In the data rows, the value 128 means zero.
Here are some numbered points:
[ 89 168 130 152 170 148  94 119 140 145 151  93 140 146 103] 0
[160 117 109 121  98 141 145 184 142 127 118 112  89 137 126] 1
[131 100 134 145 138 161 104 108 115 116 152 126 164 116 145] 2
[123 130 111 154 121 153 145 113 130 118 123  95 151  92 125] 3
[135 139 154 118 142 114 108 153 138 102 197 140 124  94 143] 4
[ 88 151 116 124 116 142 154 102 109 119 155 147 118 166 126] 5
[120  86 121 128 160 137 127 149 151 160 132 139 123 127  98] 6
[129 100 122  88 110  89 113  68  87  92 104 113 147 132 197] 7
[ 94 123 144 134 100  91 156  94 140 147 158 164 132 102 159] 8
[101 125 184  93 128 123 100 135 101 153 138  94 148 125  83] 9
[ 97 170 134 118 154 135 137 137 106  91 142 101 146 126 106] 10
[107 133 115 137 112 136 112 124  94 114 110 111 125  89 148] 11
[161 110 114 111 118 153 169 130 146 114 134 108 116 135  95] 12
[149 143 124 119 124 111 156  96 125 151 137 123 127 129  88] 13
[ 96 133 142 156 178 136  94 107 114 109 163  59 120 142 116] 14
[136 146 142 130 152 107 124 101 126 169 143 116 149 106 124] 15
[119 145 180 131 120 107  72 116 143 155 115  97 116 138 125] 16
[131 118 123  99 108 140 111  97 167 118  96 176 133 112 146] 17
[114  83 102  92 163 122 129 115 131 136 105 171 119  99 135] 18
[117 130 160 133 127 108  68 119 164 148 102 107 103 154 148] 19
[151 150 162 129 138 116 108 146 121 140 156 145 122 131 135] 20
[197 164 136 114 117 107 147 122 129 129 124 165 142 159 146] 21
[135 140 120 112 157 119 124  82 169 105 106 138  86 163 130] 22
[143 148 155 141 156 146 116 151 117 123 145 123 124 110 151] 23
[124 145 188 122 133 124  91 118 115 157 112  98 140 140  96] 24
[125 137 148 145 151  59 128  99 105 171 127 104 131  98 109] 25
[158 110 126  85 127  68 145 106 143  86 128 100 124 139 120] 26
[111 153 127 111 147 168 114 132 101 149 141 133  94 102  78] 27
[128  85 165 144 139 128 141 116 125 101 158  76 153 147 109] 28
[141 125 113 102 123 108 162  87 121 143 118  83 121 112  76] 29
[122 141 132  87  82 176 150 176 161 157 109 143 112 122 144] 30
[160 147 146 135 135 118 134 142 146 123  95 129 156 145 158] 31
[136  89  99 116 152 109 151 125 103 148 124 162 170 171 116] 32
[142 147 157 137 143 126 107 152 102 132 138 125 113 128 157] 33
[113 114 135 165 142 120  76 167 119  94 167 125 145 105 102] 34
[157 127 126 144 100 135 170 174 157 130 144 126 108 120 131] 35
[166 127 136 145 137 139 137 122 117 119 107 127 171 131 144] 36
[126 173 167 140 145 122 135 169 160 151 114 132 114 129 141] 37
[126 166 155 123 132 134 142 156 140 104 122 142 132 150  89] 38
[127 116 158 131 137 155  88 115 158 123 133 143 134 158 129] 39
[138 129 138 147 132 156 123 127 102 118 128 109 125 115 143] 40
[116 162 124 140 188 137  85 123 132 103 153 140 113 140 108] 41
[138  99 131 120 145 132 119 148 129 144 141 105 112 133 114] 42
[115 176 163 153 156 133 128 160 157 146 116 113 137 113 134] 43
[145 125 143 122 153  92 115 117  86 132 137 123 116 141 142] 44
[111 103 139 178 119 125 166 151 147 129  83 124  59 142 119] 45
[107 151 127 130 169 111 136 165 111 137 134 108 169 160 142] 46
[100 164 121 142 174 143 102 129 146 149 174 114 130 144 111] 47
[152 132 133 116 149 101 107 112 107 128 149 128 134 134 134] 48
[115 135 119 160 124 113  99 114 143  83 152 154 118 122 112] 49
[140  96 130 146 130 112  92 129 110 106 148 136 184 130  87] 50
[140 106 105 124 118 146 126 109 109 126  93 150 102  91 138] 51
[138 120 142 142 133  76 140  59 150  99  85 156 146 160 110] 52
[127 197  91 164 136 143 132 144 171 123 120  98  92 126 115] 53
[108  76 150 158 130 110 106 145 106 149 166 142 142  96 167] 54
[104 134  88 132 125 110 123 139 141 143 126 118 134 110 135] 55
[138 135  87 118 122 131 140 117 162 178 143 124 131 157 122] 56
[101  96 118 155 128 106  99 152 111 138 154 130 135  99 137] 57
[151  90 109  98 123 156 157 142 144 116 135 109  96 140  92] 58
[124 122  68 102 115 126 165 105 160 130 103 147 126  87 122] 59
[121 148  89 167  59 131 132 148 176 132 131 160  80 167  59] 60
[113 114 147 136 116 109 197  93 173 111  97 133 101  76 112] 61
[148 124 152 113 119 124 105  90  90 160  98 113 173 178  85] 62
[119 142  83 126  90  85 110 125 135  98 107 184 117 124 102] 63
[ 91 104 129 109 197 140 114 126 122 162 121 155 160 111 155] 64
[139 115 125 137 134 147 122 134 114 131 133 120 110 118 110] 65
[149 110 104 133  99 139 146 180 137 163 101 106  85 146 114] 66
[129  93 124 125 137 137 120 141 138 145 130 115 111 120 100] 67
Which point above is nearest to each new point by angle? Its number follows each.
[123 146 131 123 114 145 133 129  92 102 118 132 144 105 145] --> 11
[ 99 136 129 136 155 124  96 102 115 114 176  80  90 113 156] --> 14
[144 113 100 108 148 116 154 127 108 142 117 152 178 188 139] --> 32
[148  87 132 133 114 197  95 105 153 100 119 140 128 164 123] --> 39
[145 156 140 123 153  96 127 111 121 150 160 119 142 108 128] --> 15
[137 119 140 125 141 151 100 112 134 135 159 127 152 130 141] --> 2
[114  82 178 166 146 117 126 128 116  87 148  92 119 143 118] --> 28
[ 92 149 176 164 162 142 120 161 197 135 132 101 147 105 141] --> 43
[118 135  78 100 112  78 139 140 137 110 104 174 139 110 130] --> 63
[123 102 127  76 113  92 124  72  99 104  94 127 151 138 188] --> 7
[107 157 116 132 180 119 119 150 130 128 134 114 162 148 180] --> 46
[144 129  85 110  72  96 116 109 118 112 109 153 139 145 116] --> 63
[100 128 128 151 148 114  82 155 128  78 154 115 167 106 104] --> 34
[121 115 137 197 116 130 174 135 138 126  72 156  88 131 122] --> 45
[ 68 108 159  91 131 129 111 149 130 125 126  78 129 136 112] --> 9
[149 122 141 110 135 121 109 130 116 118 161 115 136 152 132] --> 48
[129 119  82 184  89 113 135 150 119 197  92 124 118 125 101] --> 66
[170 138 119 112 125 127 143  94 132 143 139 130 126 137  98] --> 13
[108 149  96 129 171 111 144 141 149 135 139 126 157 157 157] --> 46
[ 82 124 154  78 123 154 130 166 184 130 168 135 127 137 149] --> 30
[164 108 103 104 122 124 138 125 123 107 106 145 102 115 122] --> 51
[130  59 137 150 119 128 148 103 110  98 142 119 121 154  99] --> 28
[112 135  86 120  91  99 113 120 134 106 119 170 103 127 118] --> 63
[ 76 148 174 114 165 148 103 143  59 164 151 137 100  68  80] --> 27
[118 141 119 132 105 144 163 100  88 140 169 131 153 197 152] --> 5
[105 162 133 115 106 150 134 134  72 109 125 149 128 117 163] --> 11
[105 157 111 117  95 188 178 121  82 110 149 134  99 169 139] --> 5
[176 151 139 125 134 104 114 127 131 134 123 144 128 156 142] --> 21
[134 121 160 121 139 108 118 156 142 103 180 108 120 108 140] --> 4
[117 116 131 146 160 120  92 178 104 102 157 112 160 116  96] --> 34
[116 132 112 124  96 131 117 137 116 132 130 134 130 107 154] --> 11
[132 184  93 161 140 133 132 138 147 108 128 110  87 141 127] --> 53
[165 139 132 117 110 142 129 136 108 119 131 146 107 158 124] --> 21
[124 152 106 139 114 147 143 154 133  90 112 127 116  88 171] --> 11
[128 180  92 155 124 144 122 133 148 120 136 118  78 138 145] --> 53
[ 94  95 129 107 184 137 119 135 124 158 135 153 129 123 147] --> 64
[114 143 110 116  98 184 176 123  91 119 150 138  95 170 123] --> 5
[146 152 133 103 106 120 142 127  80 108 112 159 129 164 116] --> 21
[132 155 148 137 129 138 146 124 137  97 113 144 165 132  90] --> 38
[ 99  92 151 174 120 141 102 134  76 146 178 135 154 119 165] --> 54
[146 126 117 149 104  97 125 121 112 166  88 122 137 176 127] --> 62
[110 118 120  59 121 130 141 110 124  92 105 119 126 138 174] --> 7
[145  72 122 148 107 105  86 133 104 135 140 154 161 122 103] --> 50
[125 188 101 160 110 125 141 164 141 161 129 105 100 127 138] --> 53
[ 85 116 173  96 135 118 105 141 124 142 135  72 138 121 101] --> 9
[103 123 197 170 131 113 160 104 152 138 162  89 141 112 124] --> 28
[121 136  94 139 107 129 130 137 144 139 134 112 133  95 128] --> 55
[140 123 135 122 149  82 122 114  89 137 146 132 111 148 142] --> 44
[137 174 125 122  92 180 142 147 148 129 100 152  76 101 119] --> 30
[133 131 156 120 140 105 107 154 135 112 188 144 137 104 161] --> 4
[118 138 105 143 167 112 110 147 129 131 144 122 162 151 178] --> 46
[111 143 139 101 155 134 116 122  83 142 124 164  97  59  86] --> 27
[120 154 171 158 149 150 131 145 136 126 119 105 143 114 146] --> 43
[112 106 108  83 168 126 123 111 119 131  78 167 140  96 162] --> 18
[147 112 152  82 113 123 130 111  96 156 114 123 188 165  68] --> 62
[ 98 160 134  99 154 151 135 142 105  85 138 103 126 119  93] --> 10
[125 122 157 128 126 164  90 109 163 125 142 142 152 139 117] --> 39
